In the rows, zero is written as 128.
Families of rows that turns and mirrors carry onto each other, the same ones carrying the whole set onto itself: the rest of each named row's family, in list order
6 families of 6 rows
moku: [117 129  98 129 172 165  98 147 156 143 134 160]
gulod: [116 122 154 128 160 152 130 127 135 144 133 175]
Toli: [132 123 152 131 162 148 129 118 127 134 145 170]
Zifuz: [132 152 128 131 147 147 123 126 162 125 153 130]
tos: [128 147 125 135 151 147 129 120 148 112 149 134]
Korir: [133 142 117 143 154 148 124 122 170 126 125 127]
dapu: [140  85 120 115 148 148 108 139 158 106 153 155]
dig: [106 117 152 135 150 158 128 120 145 148 141 177]
Voga: [136 136 128 145 151 147 129 128 159 118 148 126]
duli: [119 105 101 132 150 140 116 122 130 125 107 147]
gume: [134 127 112 125 129 131 115 124 181 139 144 179]
faku: [112 127 150 129 159 148 126 118 137 155 136 172]
Ladon: [140 131  86 127 131 135 114 121 154 143 140 173]
fulez: [113 120  95 132 164 162  94 148 167 135 139 154]
vum: [129 112 100 133 148 145 129 111 125 130 107 160]
Lesu: [132 101  99 142 152 143 120 115 134 125 106 152]
Mulu: [133  92 139 126 154 141 107 134 172 117 149 172]
siba: [120 105 117 128 145 150 136 115 134 113 112 141]
zosil: [124 123 107 118 126 128 122 120 175 135 136 185]
vudo: [136 123 110 117 121 125 124 114 169 138 140 169]
risom: [123  90 127 121 155 157 119 139 155 101 148 156]
mipe: [145 147 126 140 147 144 132 114 153 118 145 141]
popos: [139  89 131 123 150 152 115 126 163 108 156 152]
nifu: [ 98 120 104 120 152 162 103 145 156 144 148 168]
Vavu: [139 123 107 116 127 130 126 125 163 147 137 183]
magov: [132 150 122 140 147 152 132 119 160 124 145 131]
Mape: [120 126 154 123 147 153 123 122 139 148 143 179]
vela: [140  92 127 116 146 155 120 133 153 100 156 162]
Diraz: [133  81 126 124 156 147 112 135 157 106 153 164]
Boko: [109 126  99 125 168 162  94 145 154 140 147 159]
tun: [105 127  96 123 173 157 102 141 153 146 136 154]
rinu: [114 121 103 125 173 161  99 154 149 141 144 148]
kof: [125  95 108 132 148 142 125 120 131 131 104 156]
rovoz: [125 102 108 129 149 141 127 111 134 121 100 150]
tus: [137 127  99 122 120 134 121 124 170 140 137 176]
kaze: [105 116 145 126 153 154 129 125 131 143 137 183]

Which other rows belong to the same family as tus? gulod, magov, Diraz, Boko, rovoz
Which other rows belong to the same family as dig? moku, tos, Lesu, zosil, vela
Which other rows belong to the same family as tun? Voga, duli, popos, Vavu, Mape

Families of rows that turns and mirrors carry onto each other, the same ones carrying the whole set onto itself: the rest of each named row's family, in list order
6 families of 5 rows
sil: [101 142 132 148 134 119 109 140 140 131 108  89 150  81 170 129 134 126
 132 108 138]
moz: [120 140 115 127 116 132  74 143 177 137 105  99 134  74 129 123 108 150
 136 119 125]
mil: [136 124 119 149 128 141 109 132 148 187 107  90 134  82 152 124  89 154
  99 129  99]
savib: [127 139 138 142 149 123 113 115 120 149 116  86 150  84 173 124 125 148
 128  92 126]
Rono: [145 139 131 158 150 117 124 115 139 152 145  99 139 108 148 135 139 155
 131 137 148]
ditek: [148 121 141 132 152 121 104 116 137 156 138  96 132 101 147 112  94 114
 118 115 100]
mepe: [124 154 113 136 126 120 135 128 131 146 117 104 157  82 148 123 122 143
 145  94 122]
bopa: [136 142 111 138 123 115  97 155 162 161 136 124 125 105 117 115 114 146
 112 132 127]
Kosu: [120 110 150 133 140 111  89 140 146 145 123  75 135 116 146 131 111 146
 138 152 144]
Bop: [130 118 124 144 108 115  88 155 170 128 103 111 121  69 151 128 115 139
 125 139 133]
gib: [133 137 106 142 118 110  80 144 134 138 111  81 108  86 138 114 120 157
 139 119 145]
rata: [124 159 105 156 143 141 108 138 127 160 100  78 150  95 145 108 127 136
 125 113 120]
mivet: [151 114 146 136 107 140 125 133 153 162 111  91 155  86 162 125  93 147
 147 142 138]
sus: [132 112 143 155 154 114 119 137 159 153  98  96 131 103 170 139 122 126
 115 154 126]
Fezo: [122 134 108 131 126 109  85 148 153 136 130 114 118  80 125 133 118 163
 121 133 112]
reru: [121 148 107 131 116 150  81 127 175 157 116 100 117  91 131 112 110 128
 143 128 128]
zotoz: [160 127 114 139 117 122 124 122 168 150 118  94 124  77 150 147  88 148
 159 133 121]
kegu: [155 120 145 141 156 105 106 146 143 149 100 109 132 118 146 115 124 139
 116 142 129]
dodeg: [121 157 125 120 133 129 132 116 164 159 119  99 138  80 136 115 106 138
 136  95 139]
pif: [133 134 114 148 124 129 128 115 173 170 105  87 136  94 163 146 112 163
 158 130 146]
Sigo: [133 135 141 146 146 135 118  88 132 159 113  93 129  89 157 118 131 139
 115 109 133]
Fefe: [120 147 135 146 116 138 112 113 169 166 129  87 136  96 153 150 110 153
 140 119 161]
paza: [151 135 144 138 144 113 101 143 129 163 126 110 111 122 156 113 117 128
 118 127 142]
Sinot: [119 120 109 159 126 110  91 152 137 162 117  97 119  93 172 131 104 124
 108 113 100]
kedu: [144 134 141 140 164 115 119 134 143 130 123  99 147 107 145 138 130 138
 143 153 127]
koso: [149 127 109 149 114 139  94 109 170 148 150  89 130  82 142 137  99 141
 153 134 122]
Nebab: [153 120 129 158 104 139  80 134 149 160 135 113 142 107 138 120 101 125
 111 132 111]
doseb: [143 117 107 155 119 127  80 149 146 171 131 102 139 111 158 126  95 135
 127 128  92]
Poze: [130 122 119 142 146 112 113 135 143 171 126  96 141 112 144 137  88 126
 118 121  84]
kato: [135 131 103 161 110 135 128 134 167 162  99  92 135  81 178 137 106 124
 151 127 127]

Which other rows belong to the same family as koso? Rono, ditek, bopa, dodeg
Which other rows belong to the same family as Bop? sil, sus, Sinot, kato
Which other rows belong to the same family as mil? Kosu, gib, rata, mivet
Which other rows belong to the same family as Fefe? reru, Sigo, paza, Nebab
Which other rows belong to the same family as kedu? mepe, Fezo, zotoz, Poze

